128 stands for zero in the data rows.
Every row has a hidden score. In each pair, how much higher is the second row's than the first's? 15 means about the same, 30 much higher and 0 much lower. The score is a weighted sum of the row's numbers plus the product of two more (or one squared), each taken from its middle value.
[126 153 193  91 172 125  63 153 143 133  73 135  77 120 103 121 178 115 138  70 104 188 105 104]
[122 153 178 118 104 103  67 117 114 139 154 116 130  83 138 158 188 135 116 107 119 130 116 120] 8
[117  91 110 103 117 112 189 116 124 118  93 119 118 145  58  63  38  42 124 155 119 146 139  87]
[ 97 147  93 150 158 224 133 154 123 139 110 128 152 152 187 146 131 215 115  95 125  77 164 162] 14
[160 165  96  94 165 144 151 126 137  96  92 121 143  89 141 116 117 144 156  89 116  96  71 140]
[ 85 118 147 144  85 104 163 118 101 166 118 175 102  88  84 143  63  90 121 141 111 105 151 104] 20
[142  93 126 139 174 107 163 132 128 124 110 143 122 141  79  93  64  51 114 101 150 133 116 104]
[157 122 112 136 151 148 129 121 165 126 143  91 109  64 135 112  90 155 144 128 113  94  69 119] 13
[122 108 215  41  97 170  30 118 106 132  65 179  68 107  96 128 223 138 170 144 100 188  86 104]
[ 92 160  83 140 190 193 130 175 122 121  93 140 166 168 203 146 144 210 108 106 115 148 161 160] 11
[111 160  49 153 149 230 149 162 132 139  71 160 157 161 226 137 157 220 149 101 126 170 152 186]
[113 174  86 122 131 231 140 172  97 135 105 194 151 162 213 154 189 221 135 107  97 155 153 175] 13
[138  52 148  95 122 120 126  99  83 137  96 151 109 152  80 106 106  85 155 173 135 145 116 106]
[146 142  86 125  57  78 199 151 184 112 242  75 179 160 177 114 101 145 131 192 145  28 161 180] 10
[155 184  81 125 209 109 122 182 173  97 122 101 119 100 150 119 115 151 125  81 122 136  75 135]
[155 125 142 121  81 113 125 102 111 150 165 142 132  84 123 125 116 126 144 131 111 101  91  82] 14
[177 119  99 150 182 134 140 128 168 100 176 101 131  88 153 135 130 171 182 120 151 130  62 137]
[139  92 127 142 173 121 166 113 123 120 115 125 104 146  75  98  74  61 104 100 143 155 112 107] 12
[166 130 180  82 159 133  72  77  87 135 181 130 136  33 115 152 145 140 158 102 101 134  57  48]
[120  91 145  71  55  97 104  95  40 130 134 152 151 119 132 150 120 115 145 167  96 158 135  74] 22
[152 158  98 169 157 138 185 153 216 111 193 192 103 118 110 106 149 130 116  67 161 166 156 151]
[104 148 179  45 118 138  87 127 142 108  69 140  76 121  84  83 152  98 177 122  86 187 124  78] 20
[107 158  94 128 174 208 151 191 125 126  70 112 157 209 173 138 142 179 117  85 110  55 177 164]
[185 126 125  83 194 138  80 128 164 112 147  76 123  23 141 134 144 155 166 149 119 101  22  98] 17
[142 119 170 119 111 139 121  98  75 141 142 159 117  81 107 133 111 118 133  83 116 135  97  82]
[152 130 174 127 152  74 100 108  99 140 126 106 126 140 117 132 155 126 111 152 138 101  88 160] 14
[167 118  93 134 154 119 122 156 164 115 164 122 120  67 164 110 128 171 168 139 138 169  72 153]
[101  41  94 102  97 108 120  76 112 132 130  86 146 123 120 128  85 139 137 157 123 110 115  76] 14
[147  58 190 117 174 119 135 119 120 142  88 109  86 142  87  92  71  91 102 118 175 122  96 107]
[132 147 157 147 110  97  82  84  83 156 116  84 148 116 122 144 132 145 137 184 144 104 125 184] 11
[113 155 180 136 104 109  81 119 120 140 154 121 133  92 135 156 198 138 117 112 131 148 108 105]
[122  84 108 109  57  83 125  77  79 130 177 117 158 119 141 133  98 147 162 150 116 159 141  77] 11
[114 150 136 135  77 118 174 103 127 154 159 174 116  96 101 139  69  88 128 173 116  81 151 112]
[162 147 108  97 140 156 108 152 135 102 112 132 122  75 154 127 158 164 174 145 114 182  79 134] 17
[163  63 124 122 123  88 126 114 174  87 146  91 114 193  67 109 121  61 114 133 138 127 169  87]
[137 112 217  90 172 169  46 128 148 136  43 143  54 132 119 108 179 126 126  89 124 148 105 108] 15
[118 146 138 133  73 111 155 109 138 151 152 173 120  86  91 142  66 107 125 177 105  91 146 107]
[115 127 194  74 138 167  74 114 104 133  47 135  97 130  92  88 173 132 179 106 107 153  83  96] 9
[102 172  98 201 168 127 152 181 200 128 140 154 103 100 113 117 134  97  59 117 124 111 191 156]
[142 169 156 155 180  83 103 142 117 141 101  90 122 159 121 151 148 129  84 115 124 115 120 147] 7
[138 152  64 164 144 210 169 133 121 119 144 144 152 168 198 133 158 211 165  96 154  95 150 180]
[152 135 183 134 148  68 100 135  98 143 101 103 135 148 114 132 150 127 109 160 154  85  84 144] 15
[171 107 142 172 183  73  93 130 161  98 146  96 107 199 117 137 149  84  90  98 164 143 142 113]
[104 138 157 134 119 125 120 138 138 150 112 129  91  94 167 132 159 132  74  44 138 180 165 159] 21
[ 99 164 154 104  54 139 129 132  71 144 107 231 112  87 108 159 131  79 136 163 100 150 153 117]
[127 109 116 117  73  91 142  80  71 138 176 131 159 111 142 137  91 111 166 169 119 146 137  81] 12
[138  57 149  91 106 137 130 108  81 136  99 165 106 128  78 103 111  87 138 171 143 151  86 126]
[145  98 125 148 153 151  88 115 128 145 105  79 121 141 132 147 160 140 115 139 164 100  79 165] 12
[101 149 119 159  84 124 129 144 133 150 148 163 126 141 172 134 168 151 121 105 137 200 147 191]
[ 75 115  85 134 104 159 150 122 136 150 100 161 114  88 112 146  85 110 107 126 127 142 129 142] 19
[100 139  28 133 166 255 137 169 149 140  81 111 152 157 219 143 152 230 123  90 126 118 116 190]
[116  50 141 110 165  91 126 116 112 140  91 108 126 147  81 108  74  84 120 189 152 137 103  90] 20
[112 174  86 111 166 196 166 187 138 130  93 182 150 167 188 131 157 191 131 104 107 130 134 170]
[176  66 134 175 156 109  80 102 164 112 165 104 116 184 111 126 148  98 141 142 180 124 113 118] 16
[148 142 106 117 131 105 170 160 165 113 190 102 145 164 195 131 108 155 106 100 166  94 179 191]
[125 112  41 127  97 145 168 147 193 111 199  80 169 166 192 124 119 165 142 134 167  91 149 234] 6
[147  82 171  96  94  81  98  40  72 119 183  78 161  70 110 157 118 127 152 152 102  89 100  28]
[127  44 112 135 104 121 146 105 118 136 117 136 123 137  84  87  86  91 156 187 147 154 103 104] 18
[100 175  63 135 139 221 144 157 111 137 102 148 170 140 186 136 140 222 150 108 125 143 138 194]
[100 170 160 125  65 141 106 152  96 135 114 178 121 138 188 156 217 145  95  92 100 210 167 162] 13
[ 97 152 173 154 100 117 127 123 117 154 109 111 120 137 144 141 157 132  92  85 132 142 158 136]
[150 142 150 106 114 115 128 137  97 128 116 163 130  89  95 124 131 114 140  99 110 155  90  90] 19
[106 124 180  83 111 174  64 114 123 140  66 127  89  95  88  98 153 137 187 114 112 200 102 115]
[ 74 149 118 128  67 141 164 110  99 157 100 186 131  77  79 140  57  83 140 126 122 173 164 136] 13
[106 172  96 181 159 132 167 178 206 119 138 153 105  90 125 124 133  99  61 112 117 128 191 158]
[155 141 153 100 119 113 136 120  97 130 131 167 130  90  95 125 134 113 124 100 108 158  96 103] 13
[140 111  47 114 181 169 110 154 198 100 109  66 122  85 154 104 122 177 139 126 138 118  42 164]
[ 99 103 119 125  58  83 135  67  65 139 157 106 174  97 101 127  72 148 169 166 120 156 161  84] 17
[102 146 153 150 125 118 156 146 108 145 109 174  93 100 124 152  77  90  90 102 124 133 159 125]
[176  77 180 133 126 130  67 109 124 115 146 112 118 173 115 145 192 102 132 155 152 138 127  95] 20
[160 122 192 156 173 102  73 125  96 144 108  97  99 144 153 148 155 143  85 120 153 103 101 152]
[128  94 176  85 131 163  68  94 136 142  89 164  84 119 139 104 160 137 188 180 122 215  85 103] 20
[131 161  77 112  79 118 212 132 128  99 173 122 191 177 185 130 113 142 134 120 139  59 164 190]
[137 191  71  86 153 115 149 165 180  73 103  88 116  87 135  84  91 105 135 123  89 161 111 108] 22
[113 193  63  82  61  70 222 174 170  87 185 109 180 182 166 112  87 108 125 133 124 111 198 185]
[147 127 141 143 114  96  83 122 107 154 152  95 145 144 149 143 174 164 135 146 146 125  96 152] 8
[177  75 177 132 117 125  66 101 129 104 139 124 113 186 115 133 197 109 130 152 152 154 110  90]
[148 115 126 141 136  87 123 122 171  84 138  80 119 191  89 115 124  56 106 142 143 118 162  87] 17
[ 89 154 127 127  81 134 179 119  76 139 106 207 127 104  94 160  75  91 127 135 100 133 158 119]
[153  90 198 104 151 159  76  85 136 133 124 139  84 138 112 106 185 134 208 105 149 144  76 105] 12
[171 122 177  80 125 142  83  82  90 137 173 154 136  33  99 153 152 139 164  99  97 122  65  56]
[119 104 125 144 148 136  81 100 115 150 106  68 113 139 120 138 156 155 108 162 161  97  82 157] 20
[182 122 132  90 198 134  79 118 161 107 151  79 118  18 143 117 149 157 161 138 120 103  26  99]
[120 131 166 139 157  79  61 105  91 152 113  84 138 142 142 154 162 152 101 176 144  94 106 127] 15
[143 154  91 115  91  83 198 165 163 102 194 139 176 167 155 121 111 135 143 146 155  92 160 178]
[ 90 163  77 134 194 195 121 183 131 132  95 140 164 161 216 151 144 209 112 114 112 144 148 163] 13
[142 124 115 106 176 124 137 173 165  93  95  75 109 145 111 103  98 113 134 125  99  80  79 113]
[147 133 104 103 183 133 137 169 160  98  80  71 122 125 116 105  97 123 145 130 100  77 103 121] 16
[ 98 164 148 124  60  90 123 143 143 148 135 109 121 133 157 126 163 136  99 117 121 123 138 140]
[117 156  90 122 170 211 139 178 123 131  77 116 157 215 169 141 151 180 112 107  94  80 184 149] 15
[176 120 213 163 146  95  52  70 105 155 165  53 125  84 111 162 179 128 134 191 133  55  57  98]
[117 204  58 145 192 205 156 195 138 131 114 156 146 171 195 146 156 206  95  44 114 161 171 201] 13
[130  62 139 118 117 129 164  91  77 131  91 132 129 151  79  91  80  85 158 134 143  94  93 101]
[173  70 156 167 119  92  87  88 180 112 177  53 124 169 107 127 153  91 137 186 168  45 123  74] 23
[ 88 164 101 134 187 112 141 174 221 113 135 177 114 125 109 121 151 123  71  89 125 170 166 149]
[131 105  95  99 126 170 105  98 128 134 124 152 128  97 111 131 132 147 143  82 125 160  78 110] 15
[169 140 171 112 164 133 109 129  93 133 125 174 106  99 136 137 107 148  99  51 125 167 123  96]
[136 157  70 174 172 217 163 136 120 129 153 151 166 169 208 135 163 214 166  58 155 117 138 192] 5
[100 176 143 124 101 105 130 147 128 136  87 162 124 148 131 123 171 117  93  80 112 161 134 158]
[ 69 144 121 138  74 133 159 111  93 160 110 188 128  74  71 139  63  93 161 140 122 165 171 120] 23
[138 165  97 185 153 136 180 154 213 105 198 193 114 110 114 107 152 120 125  71 162 139 152 164]
[129 168  98 133 200 225 153 187 129 134  92 145 126 160 225 144 156 220 105  55 126 115 153 170] 11
[122 168 106 116 166 132 178 199 224 113 141 187 106 116  91 103 146 113  85  87 116 165 162 166]
[147 111  62 114 171 176 121 145 194 107 100  64 111  76 157 104 121 167 146 122 136 134  38 156] 18
[170 124 174  90 126 126  85  80  85 141 170 154 138  30 112 153 150 134 166 103 104 130  70  47]
[172  73 175 137 120 113  63 105 128 103 134 125 111 172 104 157 198 100 133 150 160 135 141  88] 21
[116 170 166 113  50 139 109 145  87 135 107 185 119 135 183 154 205 116 104  95 105 207 164 170]
[166 138 192 133 179 100  76 123  99 146 107  89  98 144 146 148 157 135  82 124 161 103  97 136] 9
[ 91 185 132 137  78 122 143 135  88 140  95 141 140 157 156 133 170 127 109  75 115 148 159 150]
[167 129 124 113 201 141 128 176 170 104 110  86  89  73 169 108 111 154 132  93 125 132  77 146] 20
[104 159 158 115  60 150 103 147  81 131 105 189 119 144 182 160 218 146 107  94 110 184 165 163]
[124 182 118  80  98 123 162 133  99 111 118 170 127  91 107 113 118  96 128  81  79 182 128  88] 15
[ 92 140 125 165 102 113 154 113  92 149 123 164 110  78 108 160  70  74 102 182 108 135 168 125]
[111 121 179  81 112 156  62 118 124 152  68 125  92  94  96  96 155 146 199 136 112 204  98 125] 19
[123 146 183 102 165 126  68 155 153 133  83 114  34 113 109 116 175 121 141  83 103 198 106  97]
[ 97 154 134 128 100  99 177 134 120 143 118 203 113 100  77 133  86  71 142 152 111 146 145 114] 16
[ 76 157 139 132  79 121 128 136 106 149  90 142 139 129 134 122 164 143 132  85 138 196 168 165]
[146 148 101  93  54 110 170 148 129 103 187 162 168 168 188 143 162 155 152 160 138 107 179 186] 18
[ 95 158  80 131 196 199 124 176 127 131  91 152 160 175 208 145 147 213 110 113 112 141 148 159]
[103 145 101  80  64  58 159 103  86 101 140 101 143 135 109 120  53  72 125 151  79 155 192  67] 22
[ 96 148  82 125 194 208 122 169 140 137 100 137 173 163 204 152 147 207 112 107 107 143 144 166]
[118 184  77 138 165 203 164 186 131 128 123 164 150 157 182 132 159 194 142 101 111 134 135 173] 17
[133 152 185  95 177 129  67 149 138 130  81 137  79 116 109 118 174 109 140  88 119 191 105 104]
[178  83 161 147 160  94 102 111 156 102 125 131 114 199  86 116 164  80 124 137 176 111 111 111] 9
[ 85 152 133 162  98 128 122 135 108 146 131 120 127 133 168 150 166 110  72 125 120 141 174 162]
[ 91 158 110 130 188 113 142 192 213 109 139 173 105 128 108 119 143 123  85  88 131 174 166 155] 18
[112 134  99 102  98  74 153 155 155  98 194  97 192 178 170 134 117 151 120 151 157 111 148 181]
[ 90 131 129 157  96 126 155 116 100 157 118 164 116  85 106 162  66  76 107 179 112 120 162 122] 16
[166  80 173 127 118 116  56  95 122  97 138 129 119 185 103 144 208 103 132 128 150 147 125  89]
[145 182 161 140 165  87  93 131 110 143 115  81 125 161 130 153 147 131  81 123 132 101 126 151] 13
[152  83 140 158 130 113  79  84 148 112 114  84 139 162  68 125 135 118 148 157 176 148 140 129]
[155  40 136 155 139 117 175  72 102 133 154 117 126 147  87  82  68  84 160 141 180 116  76 109] 7
[116 197  54 146 197 203 156 190 136 122 103 159 143 168 194 143 161 198 108  47 116 151 219 181]
[128 180  69 134 123 195 150 143 159 136 129 138 168 150 211 136 156 216 124 116 111  66 146 164] 8
[116 152 183 125 108 108  84 120 102 145 147 123 129  91 140 154 196 138 117  98 117 137 118 131]
[128 119  36 128  96 140 174 149 193 119 201 106 188 171 184 126 127 157 137 118 168 105 151 210] 21
[ 91 124 148 138  81 122 145 117 100 166 123 158 101  95  89 147  59  85 122 159 114 104 160 106]
[ 93 174 166 122  68 130 107 151  80 137 101 181 122 138 182 160 217 156 101  98 112 189 161 165] 11
[131 148  83 136  47  80 194 143 186 117 228  84 182 160 183 124 100 148 149 182 146  26 168 188]
[123 143 131 107 100 145 112 113  78 146 132 178 151  68 104 124 111 136 160  73 116 202 133 106] 17
[147 105  49 108 179 184 122 151 197 111 107  81 115  85 161 110 121 174 140 124 131 115  45 155]
[126 126  86 168  90 105 186 151 140 118 200  79 183 162 184 132 100 124 117 161 149  66 193 198] 14
[ 92 132 125 162  94 110 145 115  96 152 116 166 114  60 107 161  73  74 102 184 111 116 177 128]
[119 222  94 158 184 123 174 212 224 107 152 191  96 123 114 115 149  98  59  40 119 181 170 168] 10
[ 88 155  77 114 206 194 123 179 129 128  93 142 168 167 211 155 148 217 106 112 107 138 155 164]
[142 130 164 180 141  91  78  85  79 146 124  64 141 123 136 161 150 124  95 196 142  62 128 146] 14
[109 175  70 133 139 240 159 150  99 124 101 174 166 165 188 140 163 222 128  75 108 119 157 180]
[ 96 144  34 137 174 255 135 179 148 141  72 117 149 157 211 145 149 230 118  87 128 117 117 184] 18
[110 208  66 153 190 201 144 210 137 124  99 156 152 189 196 133 147 207 101  63 115 144 171 195]
[125 104 108 106 124  79 174 117 124 113  97 111 119 137  53  74  35  46 124 152 117 143 146  91] 21
[125 161  79 123  88 114 213 141 127  96 170 122 194 184 174 127 103 139 139 127 146  64 166 199]
[126 108 149  69  51  85 108  91  47 133 137 152 142 110 133 148 124 132 152 163  90 153 163  75] 24
[118  90 213  91 141 162  66 101 129 153  77 124  68 105  93 106 159 126 168 128 115 134  74  76]
[118  96 216  91 137 149  73  96 128 152  81 121  70 110  95 107 146 119 160 128 110 136  73 100] 12
[134  93 125 156 137 129  70  86 131 148  95  62 115 134 127 140 160 147 109 153 158  99  72 159]
[112 161 148 140  73 109 124 132 150 144 145 109 120 135 150 128 163 137  99 106 123 101 136 142] 17
[182 125 129  86 203 136  75 124 165 110 168  71 129  31 141 135 151 148 158 154 121  97  33 110]
[149 153  94 107 172 144 142 147 138  97  97 109 139  88 147 110 113 152 163 106 106 107  66 143] 13
[137 107 189 171 131 102  88  75  76 162 142  55 116 136 121 147 137 144 115 150 150  72  88 125]
[153 120 107 129 158 135 127 144 168 129 144  80 113  66 137 119  97 148 158 134 120 106  62 121] 16
[ 92 150 137 136 103  93 175 138 122 139 114 191 115 115  80 141  89  71 127 168 107 144 139 129]
[116  90 149 127  95  80 144  96  69 119 101 147 161 182  93 128  85  93 126 161  90  92 165  37] 15
[ 76 154 119 132  72 128 150 117  99 155 104 178 129  80  86 132  65  91 148 143 122 163 171 138]
[125 110  52 137  93 142 174 151 188 105 191  93 168 169 188 117 119 177 138 135 166  84 144 210] 12
[135 150 138 105 103 152 133  98  54 122 108 183 149 106 111 132 120 146 133  68 104 144 121 106]
[143  85 130 149 128 110  83  89 148 107 140  75 129 164  76 119 132 111 137 143 176 152 139 127] 20
[134 180 119 168 192 136 171 194 229 108 133 183  97 113 124 115 134 122  64  41 135 140 171 155]
[158 111 134 106 100 126 118 108  81 145 170 183 135  72 134 131 136 149 162 103 126 205  94 110] 18
[ 67 196  99  99  71 107 191 144 111 134 106 183 112  95  94 138  45  52 108 129  71 176 196 107]
[147 153  92 107  88  82 201 156 164 106 197 125 175 178 152 110 108 135 127 146 162  95 160 191] 15
[146 135 141 154 114  99  97 102  92 155 131 107 134 133 135 146 160 177 137 184 157 123 100 155]
[169 128 179  86 122 129  79  77  87 136 184 146 137  21 105 152 153 135 160  85 101 116  72  49] 7
[156 162  82 137 208 115 138 179 174  99 112  92 114  93 135 120 117 146 121  87 123 153  75 127]
[125 113  43 135  82 118 176 148 205 109 178  95 165 176 198 137 125 160 133 137 168  95 147 210] 12
[191  48 155 199 153 110  99  59 152  97 190  87 127 189  99 130 154 104 158 130 212 111 118 112]
[116 178  83 126 167 203 156 178 141 133  90 154 149 163 177 127 167 192 129 101 114 120 145 166] 16
[128 108 216  44  99 166  37 120 110 142  42 172  72  93 112 126 227 143 190 133 102 203  67 114]
[ 82 167 105 141 184 106 125 183 219 114 144 171 118 118 116 118 147 127  76  93 121 170 160 152] 7
[ 92 152 127 126  73 144 176 119  75 148 101 185 136 104  89 155  76  84 136 142 101 115 170 125]
[107 120 180  83 110 146  60 101 133 141  68 133  93  95  94 105 151 140 188 132 114 214  99 120] 18
[137  93 152 105 121  93 123  91  81 135 137 108 129 121 133 134  83 137 122 122 122 116 149  59]
[129 107 219  92 141 144  71 125 146 140  65 148  78 112  74  88 172 108 173 133 107 175  65  88] 11
[114 150 175  61 113 137  82 135 144 110  68 136  75 117  84  85 157 101 156 124  95 159 121  91]
[ 70 150 121 152  82 113 160 109  93 157 102 183 125  73  84 134  53  84 146 163 113 171 155 130] 14
[129  90 181  85 131 149  60 114 135 149  89 148  79 114 106 108 183 141 190 140 126 212  85 117]
[119 158  82 100 111  88 163 159 150 103 198  89 191 178 186 133 117 148 127 157 154 114 148 185] 12
[178 109 140 168 171  86  95 138 158  96 152  90 115 198  97 133 156  76  92  94 165 148 140 105]
[123  37 149 148 125 108 167  85  97 149 125 107 106 134  62  88  55  78 135 182 153  70 101  76] 20
[109 203  94 147 147 162 193 174 191 122 128 189 117 123  54 110 146 118  85  63 126 124 169 154]
[160 150 103  98  86  78 205 146 163 105 208 142 176 176 164 110 133 131 154 133 148  77 157 192] 8
[181 122 120  93 198 137  75 126 160 108 169  79 121  18 140 133 143 146 160 146 107  94  28 101]
[136  66 149 129 176  80  58 108 148  97 130  75 133 194 109 142 153 104 113 150 171 131 118  90] 19
[134 149  96 112  89  94 204 160 147  91 160  78 171 222 160 120 110 118 127 117 130  40 199 175]
[ 75 142 146 128  96 109 183 141  92 156  66 175 127 159  82 143  54  78 112 154  84  86 181 102] 12
[162 144  99 116 187 129 136 154 187  96  99 109 122  84 123 100 120 139 140 132 122 117  56 134]
[144 104 198  87 111 133  55  99 158 145 107 121  70 109  94 102 160 127 175 156 106 143  75  85] 13
[113 125 125 117 120  64 143 112  87 112 148 107 145 138 129 150  80 119 119 119 112 148 158  73]
[116 183 108 138 171 124 180 174 221 115 135 201  99 133  89 112 146 100  90  94 118 154 167 156] 11
[125  33 156 148 118 109 150  87 100 150 125 102 103 127  61  89  54  67 136 167 155  89 113  81]
[ 98 191  99 145 141 169 195 180 187 102 103 197 123 121  90 114 150 117  79  75 118 111 175 160] 24
[101 156  80 139 168 218 150 179 125 129  72 117 156 211 172 131 141 205 117 104 100  76 171 149]
[131 180  93 163 121 122 171 158 242 120 180 165  96  96  94 113 133 109  91 120 116  92 154 158] 20
[165 131 142 105  88 121 121  98 118 140 166 140 121  80 118 128 110 131 141 126 108 116 106  87]
[156 133 189 142 173  99  77 124 100 155 102  91 105 136 153 151 155 147  82 129 157  89  87 142] 15
[110  53 139 125 156  91 127 121 119 130 102  96 132 150  84 108  71  91 121 181 140 140  88  83]
[160  62 169 172 151 103  71  87 156 117 155  62 110 173  98 132 124  83 106 151 176  81 122  93] 13
[ 82 238  77 128 129 128 193 204 220  97 134 170 102 108  94  97 119  89  75  84  86 174 216 160]
[148 159 131 111 149 119 121 163 109 136 123 175 115  97 118 130 120 123 107  41 107 206 125 105] 18
[100 139 156  99  46 141 136 137  61 142 114 235 110  87 114 174 113 103 137 164  91 169 157 128]
[137 169  94 142 204 231 143 188 131 134  89 146 132 152 211 139 151 230 100  44 127 116 147 169] 12
[180  76 149 161 119 101  90  78 186 132 180  54 121 179 106 121 146  94 107 182 166  64 105 100]
[ 94 155 137 139 103 108 165 135 118 141 110 228 116 105  74 138  82  74 138 154 111 140 145 123] 22
[107 159 126 155 158 144 161 162 202 128 157 170  96  95  97 112 130 115  78  80 126 119 160 140]
[ 82 168 131 125  68 146 195 116  74 139 102 204 131 101  94 147  76  89 138 135 102 125 161 121] 18
[ 83 152 159 136  95 119 130 128 114 147 117 115 113 139 150 127 154 138  86  93 124 135 147 143]
[103  98 122 114  72 104 110  70  69 134 151  95 172  92 113 127  65 141 169 169 114 164 162  84] 20
[132 164 137 102  93 151 147  96  53 120 107 187 146  95 117 134 121 145 144  75 104 134 122 107]
[145  89 175  92 104  82  96  36  67 127 179  94 155  62 117 161 117 130 160 170  99  97  94  22] 15
[149 162 133 117 138 124 129 153 112 146 136 172 115 103 110 131 118 118 119  52 123 202 128  99]
[178 134 119 117 203 147 106 184 160 112 115 100  87  65 169 114 115 155 123  97 134 129  73 129] 15
[173 108 140 167 190  77  96 136 160 114 156  92 118 197  95 134 147  78  90  97 172 141 146 107]
[ 85 157 125 140  80 126 129 147 121 160 143 145 124 135 177 126 174 156 117 124 140 201 147 170] 9
[ 85 122 149 136  85 127 152 116 104 175 114 169 101  85  89 140  49  83 123 154 115 109 144 115]
[ 97  99 134  62 108  75 117  92  78 127 159 112 169 131 136 147  94 138 122 162 106 147 143  73] 17
[111 136 151 134 132 117 169 148 106 138 105 177 102 102 118 151  82  98 100  97 126 139 157 126]
[143 178 119 149 209 149 165 195 216 116 133 178  81 102 128 111 153 119  47  40 141 140 177 157] 16
[132 116 214  82 148 141  62 135 143 128  61 153  77 114  80 109 175 107 170 129 111 190  83 100]
[ 94 132 119 140  68 136 163 139 100 166 141 216 124 103 123 148  83 103 156 163 111 185 145 133] 12
[143 133  70 141  63  98 180 150 154 109 223 146 179 168 189 132 128 144 157 170 166 125 162 207]
[136  48 112 134 121 125 154 106 117 137 122 136 121 139  84  80  85  88 159 169 158 156  87 120] 15
[144  86 135 166 127 111  71  88 144 119 132  76 134 165  84 128 135 106 141 144 183 171 144 116]
[143  90 170  86  89  77  78  51  62 129 187  92 153  67 100 160 114 124 160 171  94  71  95  27] 13
[ 81 114  81 127  95 155 159 127 135 155 101 169 122  97 116 143  72 112 119 142 128 135 131 139]
[112 173  85 122 121 231 134 174  94 130 105 200 152 159 216 147 203 218 147 110  98 133 166 176] 14
[180  66 140 174 145 121  83  95 153 105 151  97 127 194 126 127 162 103 135 145 182 142 117 109]
[154  87 198 114 136 161  73  94 130 138 125 147  84 126 102 108 182 144 195 128 150 167  77 127] 12
[110 177  85 119 123 226 128 169  96 125  70 195 148 160 205 151 192 224 142 115  95 141 174 172]
[131 151  98 109  84  92 190 167 153  94 163  77 172 221 164 121 104 117 124 134 126  45 207 168] 18
[131 157 141 114 112 154 143 102  56 126 107 166 150 116 117 134 125 141 134  77 107 149 126 107]
[169 127 209 135 157  91  48  70  96 148 172  68 132  80 109 163 181 121 132 192 136  56  52 102] 16
[149  96 174  87 103  74  99  41  66 125 184  86 162  67 117 160 122 128 159 168 101 108  93  24]
[118 186 108 122 166 127 180 195 218 111 126 205 103 105  90 101 141 102  92  89 121 158 169 162] 15
[125 131 129 134 113  68 150 120  91 117 133 109 145 133 124 137  86 115 117 125 107 143 167  75]
[115 191  70  63  71  71 221 181 172  79 180 103 180 176 163 108  95 110 130 132 125 106 203 179] 24
[128 156  98 108  78  81 194 166 148  99 166  74 180 229 146 125 108 114 121 149 128  40 189 169]
[114 212  65 159 199 207 161 197 138 119 105 157 147 181 220 146 156 202 103  51 112 141 164 186] 10
[137  38 148 128 131 107 158 115 119 134  65  90 123 191  36  80  55  55 116 164 125  66 112  85]
[113 149 138 144  74 116 163 112 127 148 159 162 110  87 103 142  72  92 131 194  97  95 140 105] 26
